Each named move below is a turn or a mirror, shown by a few rows before and after it. Which moves, in which order, take the first row of each later pair to the second? The first pair is answered.
j502:
-.14 -.06  .01  .06 -.15 -.04 -.12  .19 -.09  .10 -.02  .09  .08  .18  .11 -.10 -.11 =>  .08  .17  .01 -.11 -.13 -.09  .10  .05 -.15  .02  .00  .16 -.09  .14  .09 -.05 -.17
 .00 -.11 -.01  .02  .18 -.05 -.06  .12 -.01  .09 -.02  .09 -.01  .07  .07 -.10 -.05 =>  .10  .00 -.01 -.06  .19 -.07  .05  .06 -.02  .06 -.01  .14 -.09  .06  .05 -.07 -.08
-.20  .10  .17 -.19 -.13  .29  .22 -.25  .07 -.16 -.03  .17 -.07 -.11  .04  .11 -.10 => -.43 -.15  .18 -.02 -.16  .35  .00 -.11  .12 -.08 -.05  .10  .09 -.08  .04  .05 -.04
 .14  .14 -.11  .05  .07 -.13  .12  .00 -.08 -.05  .00 -.25 -.03 -.08 -.09 -.08  .06 =>  .00 -.02 -.09  .15  .06 -.10 -.02  .10 -.05 -.01 -.02 -.30  .07 -.06 -.08 -.11  .09
j984:
 .06  .04 -.03 -.04  .03  .04  .05  .07 -.16 -.13  .03  .15 -.21  .11  .07  .25  .02 =>  .01 -.06 -.05  .02  .03  .04 -.03  .13 -.18 -.12  .02  .12 -.14  .15  .07  .24  .02
-.11 -.07  .02  .18  .03  .23  .04  .05  .30  .02 -.18 -.03 -.02 -.17 -.08 -.13 -.05 => -.08 -.02  .03  .15  .03  .23  .08  .01  .31  .02 -.19 -.02 -.05 -.20 -.08 -.13 -.05
 .11  .15 -.07 -.02 -.03 -.04  .10  .05 -.20 -.07  .17 -.05 -.09  .17  .02  .08 -.06 =>  .04  .08 -.07  .06 -.03 -.05  .01  .11 -.22 -.07  .17 -.09 -.04  .22  .03  .08 -.06
 .00  .05  .04 -.17  .00 -.08  .16  .03  .02  .00 -.04  .04 -.02 -.05 -.04 -.13 -.09 => -.13 -.13  .01 -.03  .02 -.07 -.02  .16 -.01  .02 -.02 -.01  .11  .04 -.01 -.12 -.08
j492:
 .25  .10 -.03 -.14 -.01  .00  .01 -.03 -.12 -.04  .08  .05 -.17  .05 -.08  .05 -.07 => -.05 -.13  .04  .10 -.04  .15 -.19 -.02 -.11 -.05  .02  .10 -.10  .12 -.06  .09 -.01
 .01  .09 -.20  .15 -.01 -.01 -.06  .01 -.25 -.12  .09  .02  .01  .23  .07  .13 -.02 => -.24 -.04  .02 -.09 -.06  .03  .09  .10 -.16 -.14 -.01  .17  .10  .18  .00  .02 -.19
-.08 -.20 -.12  .07  .03 -.17  .21  .29  .16  .20  .12  .00  .14  .01 -.04 -.25 -.16 =>  .13 -.09 -.28  .22  .05 -.23  .11  .22  .09  .21  .19 -.13  .07  .05  .01 -.16 -.04

Each pair is two moves apart.
-.07 -.04 -.09  .25  .03  .17 -.08 -.24 -.08 -.12 -.02  .11 -.20  .09  .03  .19  .11 => -.15 -.01  .12 -.16  .00  .14  .22 -.17  .03 -.15 -.09  .27 -.16 -.03 -.05  .05 -.10 -> j984 j492
-.23 -.18  .08 -.08 -.02  .01 -.14  .22  .11  .05 -.03  .03  .16 -.05 -.02 -.19 -.04 =>  .16  .15 -.17  .16  .00  .01 -.18 -.12  .03  .04  .06 -.10 -.12 -.08  .05  .00  .23 -> j984 j492
-.05  .04  .11 -.01 -.11  .31  .02 -.32 -.04 -.10  .01  .25 -.20  .01  .06  .11 -.02 =>  .14  .14  .10 -.36 -.05  .08  .23 -.12 -.05 -.07  .07  .19 -.10 -.01  .03 -.03 -.21 -> j984 j492
 .24  .09 -.08 -.06  .04 -.20  .01  .06  .02  .09  .06 -.17 -.02  .03  .02  .09 -.03 => -.13 -.21  .07  .04  .00 -.06 -.12  .17  .07  .10 -.03 -.08  .12  .09  .00  .06 -.07 -> j984 j492
-.09 -.02  .09 -.07 -.09  .05  .10  .02  .20  .07 -.09 -.01  .07 -.17 -.01 -.13  .05 => -.14 -.08  .07  .09 -.08  .10 -.03  .00  .17  .07 -.08 -.03  .08 -.12  .02 -.07  .13 -> j492 j492
-.16 -.14  .19  .07  .01  .06 -.07  .01 -.07 -.01 -.05  .12  .09  .05  .00 -.06  .02 =>  .11  .10  .09  .10  .03  .02  .00 -.16 -.16 -.08  .01  .10 -.08  .06  .04  .06  .07 -> j502 j492
-.10 -.13 -.02  .06  .04 -.09 -.21  .15 -.22 -.17 -.01 -.01  .03 -.04  .08  .06 -.17 => -.20 -.19  .01  .07 -.01 -.05 -.22  .13 -.09 -.11 -.06  .00  .07 -.15  .06 -.01 -.11 -> j984 j502
 .19  .11 -.08  .06 -.02 -.15 -.11  .00 -.09 -.03  .02 -.07 -.04  .18  .09  .13  .18 =>  .22  .19 -.07 -.02 -.04 -.16 -.01 -.07 -.03 -.03  .00 -.04 -.10  .10  .08  .11  .20 -> j502 j984
 .08  .10  .24 -.12  .05 -.17  .24  .06  .03  .09  .06  .13 -.02 -.09  .07  .13 -.08 =>  .12  .07  .20 -.06  .10 -.21  .18  .12 -.07  .06  .10  .11  .02  .01  .08  .18 -.13 -> j984 j502
 .20  .04 -.12 -.06  .06  .06  .07 -.09  .06  .02  .08 -.02 -.14 -.18  .02  .21  .09 => -.06 -.22  .04 -.21  .05  .06  .08  .18  .10  .02  .04  .04  .07 -.13 -.01  .09 -.10 -> j984 j492
 .03 -.32 -.17  .16  .20 -.07 -.13  .00  .03  .07  .07  .05 -.05  .08  .02  .13  .15 => -.04 -.33 -.14  .14  .15 -.04 -.12 -.04  .15  .11  .03  .05 -.04 -.03 -.01  .06  .21 -> j984 j502
-.15 -.08 -.08  .07  .06 -.12 -.11  .20 -.14  .09  .12 -.13  .00  .19  .08 -.02 -.02 => -.04  .00 -.13  .01  .07 -.16 -.07  .18 -.15  .10  .14 -.17 -.03  .18  .09 -.02 -.01 -> j492 j492
 .06  .01 -.05  .00 -.11  .22  .12 -.35  .14 -.10 -.13  .04 -.13 -.09 -.03  .03  .28 =>  .06  .00  .01 -.26 -.11  .10  .26 -.21  .21 -.07 -.15  .02 -.03 -.18 -.08 -.11  .16 -> j502 j492
-.04  .02  .01  .04 -.06  .06 -.06 -.06 -.03  .01 -.03  .05 -.07 -.05  .02  .00  .06 => -.09 -.02  .03 -.01 -.07  .05 -.04  .00  .01  .03 -.04  .06  .00 -.07  .01 -.05  .03 -> j492 j502
-.08  .00  .03  .02  .09  .20  .15 -.08  .09 -.04  .04 -.07 -.02 -.03 -.12 -.04 -.05 => -.07 -.04 -.04  .13  .09  .18  .03 -.05  .09  .00  .07 -.15  .02 -.01 -.10 -.04  .02 -> j492 j502
-.09 -.05 -.01 -.02  .06 -.03 -.05  .09  .04  .01  .03  .02  .06  .01  .01  .00 -.01 => -.10 -.03  .01 -.05  .04 -.01 -.02  .06  .07  .02  .02  .02  .05 -.04  .00 -.03  .00 -> j984 j502
 .18  .01 -.07 -.06  .04 -.22  .01 -.12 -.01  .00 -.03 -.08 -.11  .15 -.07  .04  .17 => -.04 -.07  .11 -.12 -.04 -.08  .11 -.19  .08 -.05 -.12  .09 -.13  .08 -.13  .02  .13 -> j492 j984
 .04  .06 -.19  .10  .14 -.11  .06 -.22  .01  .02  .13 -.15 -.02  .25  .08  .15 -.26 => -.15 -.02 -.01 -.02  .11 -.02  .17 -.23  .06 -.03  .04  .01 -.02  .22  .04  .12 -.37 -> j492 j502
 .00  .04  .04  .07 -.02  .01  .04 -.15 -.13 -.03  .06  .10  .06  .13  .09  .22 -.23 => -.04  .00  .06  .05 -.03  .00  .03 -.10 -.12 -.02  .05  .10  .10  .14  .08  .21 -.25 -> j492 j984
 .03 -.13 -.10  .15  .10 -.21 -.22  .27 -.26 -.09  .06 -.12  .14  .19  .11  .18 -.06 => -.22 -.22  .11  .11  .05 -.04 -.14  .17 -.23 -.19 -.04  .10  .11  .21  .09  .21 -.15 -> j502 j492
-.05 -.03  .12  .14 -.03  .13 -.02 -.04  .02  .09 -.03 -.07  .07 -.05 -.13  .16  .11 => -.03 -.06  .11  .17  .00  .11 -.05  .00 -.04  .06  .01 -.07  .09  .03 -.13  .19  .09 -> j502 j984
 .07  .01 -.13  .33 -.04 -.04 -.25 -.02  .06 -.04 -.01 -.21  .03 -.08  .05  .09  .27 => -.29 -.11  .20  .08 -.14  .14 -.04 -.08  .23 -.09 -.18  .06  .03 -.19 -.04 -.01  .14 -> j984 j492
 .07  .01 -.11 -.07  .11 -.19 -.09  .08 -.15  .00  .21 -.05  .07  .06  .14  .01 -.07 => -.18 -.16 -.01  .11  .08 -.02 -.21  .02 -.11 -.02  .14  .04  .08  .08  .13  .06 -.01 -> j984 j492
-.16 -.11  .18  .23 -.03 -.02 -.09  .09  .03  .04 -.14 -.06  .06 -.05  .13  .03  .01 => -.15 -.05  .20  .15 -.08  .00  .01  .01  .12  .05 -.19 -.03  .03 -.16  .11 -.02  .05 -> j984 j502
-.08 -.21 -.12  .17  .07 -.09 -.34  .33  .04  .12  .10 -.20  .26  .10  .02 -.08  .06 => -.24 -.22  .02  .37  .04  .18 -.33  .01 -.05 -.05  .00  .07  .04  .21  .06  .15  .07 -> j502 j492
-.19 -.18  .13 -.01 -.06  .23  .08  .02 -.10 -.23 -.04  .02  .02  .16  .07  .02 -.11 => -.08 -.13 -.01  .18 -.03  .21 -.04 -.03 -.17 -.21  .01 -.09 -.03  .20  .12  .11  .02 -> j492 j492
 .12 -.05  .01  .18  .11  .05 -.21 -.04  .05  .18 -.04 -.06  .07 -.06  .05  .18  .03 =>  .27  .08 -.03  .03  .12 -.04 -.09 -.04  .05  .17 -.01 -.09  .05 -.11  .04  .16 -.01 -> j492 j492
-.02 -.10 -.03  .12  .10 -.03 -.16  .12 -.15  .10  .09 -.03  .06  .23 -.02  .02  .08 =>  .12  .04 -.06  .04  .12 -.06 -.04  .06 -.21  .04  .11  .01 -.03  .25 -.01  .06  .03 -> j502 j984
 .14  .23  .02 -.30 -.09 -.09  .24 -.15  .21  .12  .01  .03 -.11 -.24 -.07 -.17  .10 =>  .07 -.01 -.05 -.30 -.01 -.27  .05  .26  .13  .18  .09 -.16  .20 -.08 -.04 -.26 -.03 -> j984 j492
-.12 -.23 -.02 -.20  .07 -.13  .10 -.11 -.01 -.32 -.21  .06  .01  .01 -.03 -.06 -.06 =>  .10 -.16 -.23  .04  .13 -.20 -.10 -.14 -.10 -.27 -.10 -.11 -.02  .09  .04  .03  .09 -> j492 j984
-.26 -.09  .14 -.19  .02  .00 -.03 -.07  .21  .08 -.05  .13  .08 -.16 -.09 -.21 -.15 => -.33 -.17  .05  .14  .03  .09 -.27 -.12  .15  .08 -.04  .08  .06 -.07 -.04 -.09  .01 -> j492 j492
 .07 -.03  .09 -.07  .10  .06  .03  .09 -.35  .07  .02 -.07 -.04  .27 -.04  .00 -.20 =>  .13  .08  .11 -.13  .08  .08  .13 -.03 -.33  .04  .01 -.01 -.15  .20 -.05  .01 -.18 -> j492 j984
 .15  .16 -.13  .17 -.02  .04 -.13 -.15  .05  .01 -.06  .15 -.05 -.11  .02  .06  .23 => -.11  .00  .10 -.12 -.05  .06  .04  .00  .17  .01 -.15  .28  .08 -.19 -.05 -.10  .04 -> j502 j492
-.11 -.28  .09  .19  .14 -.06 -.08  .19  .00 -.12 -.02 -.08  .16  .24 -.16  .03  .09 =>  .07 -.14  .04  .14  .20 -.13 -.01  .17 -.14 -.20  .03 -.05  .08  .34 -.12  .10  .01 -> j502 j984
 .05  .08  .07  .09  .03  .01  .03  .09 -.07 -.04 -.03 -.06  .03  .13  .07  .01 -.11 => -.01  .05  .10  .14  .01  .08  .00  .05 -.05 -.06 -.05 -.04  .01  .12  .06  .04 -.08 -> j984 j492
 .12 -.08 -.03 -.13  .09 -.11  .21  .03 -.12 -.08 -.01  .03 -.16  .29  .02  .08 -.13 =>  .11 -.02 -.02 -.03  .07 -.02  .20 -.13 -.10 -.09 -.03  .07 -.26  .27  .02  .14 -.05 -> j492 j984
 .17  .14  .13 -.03  .05  .09  .24 -.29  .01 -.09 -.14  .05 -.25 -.02 -.03  .13  .05 =>  .23  .12  .07  .06  .13  .04  .15 -.21 -.17 -.15 -.07  .02 -.22  .16  .03  .21 -.02 -> j984 j502
 .03 -.06 -.12  .07 -.04 -.13 -.09  .14  .07  .10  .03 -.16  .11 -.04  .00 -.12  .09 =>  .09 -.03 -.14  .08 -.02 -.15 -.10  .15 -.01  .07  .06 -.15  .09  .04  .02 -.07  .04 -> j502 j984
 .13  .10 -.08 -.06  .03 -.05  .03 -.04 -.15 -.11  .06  .03 -.14  .15  .00  .09 -.09 => -.02 -.03  .00 -.23  .00 -.11  .05  .14 -.04 -.03  .03  .03  .03  .09 -.05 -.07 -.18 -> j502 j492
 .03  .10 -.21 -.22  .00 -.14  .13 -.10  .10  .14 -.19  .09 -.06  .11  .03  .10  .01 => -.03  .07 -.23 -.02  .01 -.05  .02 -.18  .05  .10 -.19  .09 -.11  .18  .07  .19  .09 -> j492 j502
-.12 -.21  .05  .15 -.05  .01 -.19  .15 -.12  .09  .07  .02  .10  .18  .08 -.02  .00 =>  .10 -.06 -.08  .17  .00 -.08 -.18  .10 -.17  .11  .14 -.09  .03  .17  .11  .03  .06 -> j492 j492
-.17  .08  .16  .01 -.04  .06  .03 -.09  .09 -.10  .03  .17 -.18  .04 -.07 -.03  .04 => -.15  .08  .11  .12 -.03  .06 -.05 -.12  .05 -.10  .07  .13 -.19  .08 -.05  .00  .10 -> j492 j492
-.09 -.06  .02 -.04 -.02  .03  .02  .06  .02  .00 -.04  .04  .03 -.02 -.01 -.05 -.01 =>  .05  .00 -.08  .03  .02 -.04 -.04  .07 -.03  .02  .02 -.05  .03  .01  .02 -.02  .03 -> j492 j984
 .08  .05  .00 -.07 -.03 -.08  .07  .04  .04 -.05 -.01 -.04  .02  .03  .00 -.01 -.05 =>  .09  .07 -.03  .03 -.04 -.04  .02 -.02  .00 -.07  .00 -.02 -.04  .08  .03  .08  .00 -> j492 j502
-.08 -.08  .03  .07 -.03  .17  .06 -.23  .09 -.04  .03  .19 -.08 -.04 -.08  .10  .08 =>  .08  .05  .00 -.12 -.01  .06  .21 -.20  .09 -.04  .06  .15 -.08 -.10 -.09  .05  .03 -> j502 j492
-.10  .00 -.09 -.10 -.04 -.05  .02  .00  .10  .08  .02  .01  .12 -.08 -.08 -.07 -.07 => -.01  .05 -.20  .09 -.02 -.03 -.10 -.09  .03  .07  .05 -.06  .06 -.02 -.03  .02  .02 -> j502 j492
-.14  .09  .11  .11 -.03  .21 -.06  .04  .06  .07 -.08  .03 -.01  .02  .03  .12  .07 => -.12  .01  .08  .06  .02  .10 -.11  .22  .02  .12 -.04 -.06  .13  .08  .04  .06  .00 -> j492 j984
-.33 -.25  .03 -.07 -.01  .09 -.15  .05  .12  .02  .01 -.12  .11 -.06 -.08 -.05 -.11 =>  .03 -.07 -.18 -.11  .07 -.13 -.16  .14  .02  .04  .16 -.34  .11 -.01 -.03 -.04 -.09 -> j492 j984
-.02  .09 -.03 -.02  .00  .02  .11 -.08  .15  .11 -.04  .05  .06 -.19 -.07 -.16 -.01 =>  .07  .11 -.11 -.02  .05 -.07  .06  .02  .10  .14  .02 -.05  .12 -.16 -.04 -.17 -.02 -> j984 j492
 .18  .04 -.06  .22 -.07  .11  .00 -.20  .02  .07 -.12 -.14 -.25  .00  .02  .23  .09 => -.22 -.24  .19  .04 -.11  .21  .05 -.01  .12  .07 -.25  .02 -.07  .00 -.05  .09 -.09 -> j492 j984
 .13  .03 -.18  .04  .03 -.14 -.04  .06  .11  .14  .03 -.19  .08 -.13  .00 -.09  .23 =>  .13  .01 -.19  .06  .05 -.16 -.05  .09  .07  .12  .05 -.19  .08 -.09  .01 -.08  .21 -> j502 j984
-.28 -.02  .11 -.03 -.01 -.09  .08  .01  .09  .07 -.22  .05  .05  .09 -.04 -.21 -.06 => -.04  .05 -.12  .16  .03 -.20 -.11  .03  .03  .14 -.12 -.18  .06  .11  .01 -.17  .11 -> j492 j502
 .16  .17 -.21 -.16  .09 -.20  .04 -.07  .09  .07  .10 -.29  .01 -.14 -.06 -.05  .22 => -.11  .12  .03 -.18 -.01  .04  .14 -.29  .22  .01 -.06 -.04 -.10 -.23 -.12 -.03  .24 -> j492 j984
 .13 -.03 -.29  .49  .08  .03 -.41  .06 -.23  .00  .09 -.18  .04  .19  .18  .21  .17 => -.49 -.30  .28  .04 -.05  .29 -.04  .10 -.07 -.14 -.18  .34  .11  .12  .04  .09 -.23 -> j502 j492
 .38  .14 -.15  .09 -.04 -.09 -.07 -.09  .06  .12  .05  .03 -.16 -.11 -.09  .04  .14 =>  .30  .13 -.01 -.20 -.06 -.12  .14 -.01  .12  .10  .00  .12 -.11 -.20 -.15 -.07 -.01 -> j492 j492
 .10 -.06 -.04 -.01  .20 -.17 -.05  .23 -.26 -.10  .20  .01  .12  .36  .04  .18 -.24 => -.10 -.14  .03  .26  .14  .05 -.19  .02 -.23 -.13  .13  .11  .03  .37  .05  .29 -.09 -> j984 j492
-.03  .18  .14 -.16  .10  .21 -.01 -.02  .04 -.13 -.03  .14 -.06 -.05  .02 -.04 -.05 => -.06  .08  .01  .15  .10  .22 -.26  .01  .00 -.06  .02  .00 -.01  .02  .08 -.01  .10 -> j492 j502
-.04 -.21 -.01 -.07  .06 -.05  .11  .02 -.06 -.12  .01  .09  .00  .01  .03  .00 -.11 => -.07 -.26 -.04  .04  .06 -.03  .02  .01 -.06 -.12  .01  .07 -.01  .05  .04  .04 -.06 -> j492 j492
 .06 -.21 -.04  .21  .05 -.15 -.24  .09 -.33  .07  .10 -.15 -.03  .19  .01  .08 -.15 =>  .01 -.15  .18 -.23  .02 -.19  .11  .14 -.23  .02  .03  .01 -.03  .08 -.07 -.06 -.39 -> j492 j502
-.24 -.19  .05  .12 -.02  .06 -.15  .04  .07  .05 -.02 -.03  .06 -.09  .01 -.16  .17 => -.16 -.20 -.01  .19  .06  .01 -.22  .11 -.09 -.02  .04 -.05  .08  .10  .06 -.08  .09 -> j502 j984
 .26  .10 -.18  .05 -.07 -.05  .00 -.12  .13  .10  .00 -.20 -.11 -.15 -.06 -.16  .21 => -.14 -.21  .01 -.01 -.12  .06 -.04  .04  .25  .14 -.11 -.08  .06 -.17 -.11 -.28  .10 -> j502 j492
-.03 -.12  .08 -.08 -.02  .09  .11  .09 -.05 -.10 -.08  .05 -.05  .01 -.17  .03  .05 =>  .10 -.09 -.05  .07  .03  .03 -.03  .11 -.12 -.07 -.01 -.08 -.04  .09 -.12  .08  .11 -> j492 j984
